In the rows, zero is written as 128.
Rotation paths and how fast each direction turns (degrees a step):
Each turn is a multiple of 5 degrees from 10 to 175, or 0.
Each row of a path follows its step; steps can be skipped.
Rotation 1:
step 0: [126 132 123 126 127 130 121 131 129 129 133 125 128 118 127 133 132 126
 134 133 133 117 124 128 119 130 127 126 128 125 128 131 124 131 145 134
 125 131]
step 1: [129 134 123 119 113 135 131 127 132 127 132 126 125 116 128 135 134 130
 126 123 136 130 129 134 124 128 123 122 126 130 132 124 134 126 134 128
 127 128]
step 2: [120 129 125 129 127 121 130 131 124 128 135 132 129 119 128 131 138 131
 139 128 134 131 128 125 120 125 125 120 131 129 126 123 130 133 138 121
 120 133]
step 3: [128 133 121 126 122 125 124 124 123 125 128 126 118 116 128 127 134 125
 123 132 132 132 124 131 119 129 129 123 131 143 128 122 128 129 132 127
 129 125]
step 4: [125 133 135 128 126 131 128 125 127 129 134 131 121 115 121 124 132 128
 137 129 135 134 126 123 119 127 123 131 131 131 133 131 124 136 134 119
 135 130]
step 5: [127 131 130 122 127 126 134 120 123 133 136 136 123 120 122 125 127 122
 120 129 134 134 120 135 122 126 126 124 128 130 121 127 124 131 137 132
 127 125]
step 6: [127 128 125 119 127 125 135 123 127 125 133 130 125 117 125 120 129 130
 139 138 135 120 122 131 129 125 122 126 132 128 130 131 127 132 134 128
 134 124]
step 7: [126 128 120 119 125 133 133 123 130 130 124 135 125 124 121 125 125 127
 126 125 140 129 119 128 128 124 129 122 129 130 128 118 129 134 136 130
 134 137]
step 8: [129 136 119 131 130 130 130 126 123 129 136 130 130 119 121 129 134 127
 136 131 139 119 123 133 131 127 130 122 132 130 128 131 119 132 128 129
 127 138]
step 9: [132 134 124 127 122 132 141 122 131 126 126 131 120 123 124 132 130 134
 121 129 137 125 128 130 127 132 126 116 134 130 124 124 127 131 126 120
 132 131]
step 10: [124 129 119 129 137 121 128 119 130 127 134 130 127 123 120 129 135 133
 128 130 135 126 127 122 126 131 132 124 128 127 125 133 125 138 134 117
 128 134]
step 11: [138 129 121 124 126 133 128 127 126 130 128 125 121 117 122 131 128 128
 119 133 130 124 123 129 120 136 134 121 125 131 123 134 126 133 135 126
 134 127]
Speeds:
[129 131 130 131 126 133 129 127 129 131 131 129 128 128 126 129 129 127
 128 127 128 129 130 130 127 130 124 130 128 127 128 129 126 127 126 131
 126 129] | 95
[132 128 128 126 127 130 130 130 128 127 128 125 128 125 129 126 130 128
 130 129 127 127 128 130 130 131 128 128 126 131 130 129 128 126 126 126
 130 125] | 140
Rotation 2:
step 0: [130 128 134 131 135 130 129 131 129 129 129 129 121 134 133 131 124 126
 133 127 127 130 133 134 129 126 144 129 128 128 135 136 118 130 121 133
 134 123]
step 1: [122 132 123 136 126 127 126 123 127 125 126 133 136 131 128 132 127 129
 126 124 128 132 132 129 134 121 123 131 122 132 134 137 128 132 116 135
 140 125]
step 2: [129 123 132 124 131 129 125 127 129 129 133 131 130 134 131 136 130 117
 130 126 127 134 131 124 131 129 125 144 130 131 127 139 125 131 130 131
 135 136]
step 3: [132 127 129 128 131 134 130 125 134 130 124 127 127 128 115 134 133 120
 132 123 128 138 126 139 130 119 128 130 125 133 122 130 125 129 128 135
 131 123]
step 4: [127 128 132 140 132 130 128 132 131 133 128 123 119 126 130 130 130 125
 132 136 126 136 129 126 133 128 125 134 130 135 136 123 120 136 128 134
 134 124]
step 5: [132 125 119 133 128 125 133 128 130 123 123 124 127 134 126 139 125 129
 128 122 126 130 132 131 130 133 130 135 132 132 132 135 122 132 124 125
 135 116]
step 6: [129 130 137 128 123 133 128 118 125 127 128 131 128 135 132 127 137 126
 125 120 126 130 130 124 131 132 121 135 124 134 127 131 125 139 127 132
 134 120]
step 7: [134 129 134 130 132 124 123 126 130 129 128 122 122 138 124 133 136 124
 136 123 130 136 131 129 130 128 117 133 127 119 126 132 119 122 126 127
 130 127]
step 8: [123 126 135 139 134 130 128 126 129 129 128 125 120 131 120 128 131 120
 124 121 132 130 122 123 127 123 135 130 125 130 133 133 122 128 127 135
 126 117]
step 9: [129 132 129 134 130 127 127 133 123 128 129 124 122 140 130 131 117 128
 129 127 137 135 128 129 140 129 126 129 125 132 135 134 130 134 127 131
 135 123]
step 10: [121 119 125 130 123 134 127 124 131 128 124 126 128 138 133 128 130 127
 131 122 133 128 133 125 133 121 131 137 125 132 123 139 122 131 124 123
 134 127]
step 11: [128 137 128 130 126 135 119 125 133 128 131 125 132 134 123 134 131 127
 130 120 131 138 132 124 131 130 126 136 124 132 123 129 124 132 128 140
 124 131]
Speeds:
[127 130 128 129 126 130 130 129 129 128 125 126 129 130 130 130 129 129
 132 129 128 127 131 128 126 130 131 127 127 130 129 127 129 132 125 126
 126 128] | 70
[129 127 124 128 128 131 128 130 131 128 128 127 129 127 127 128 126 129
 129 130 127 130 128 127 130 125 128 131 130 133 124 127 130 129 130 129
 127 129] | 45
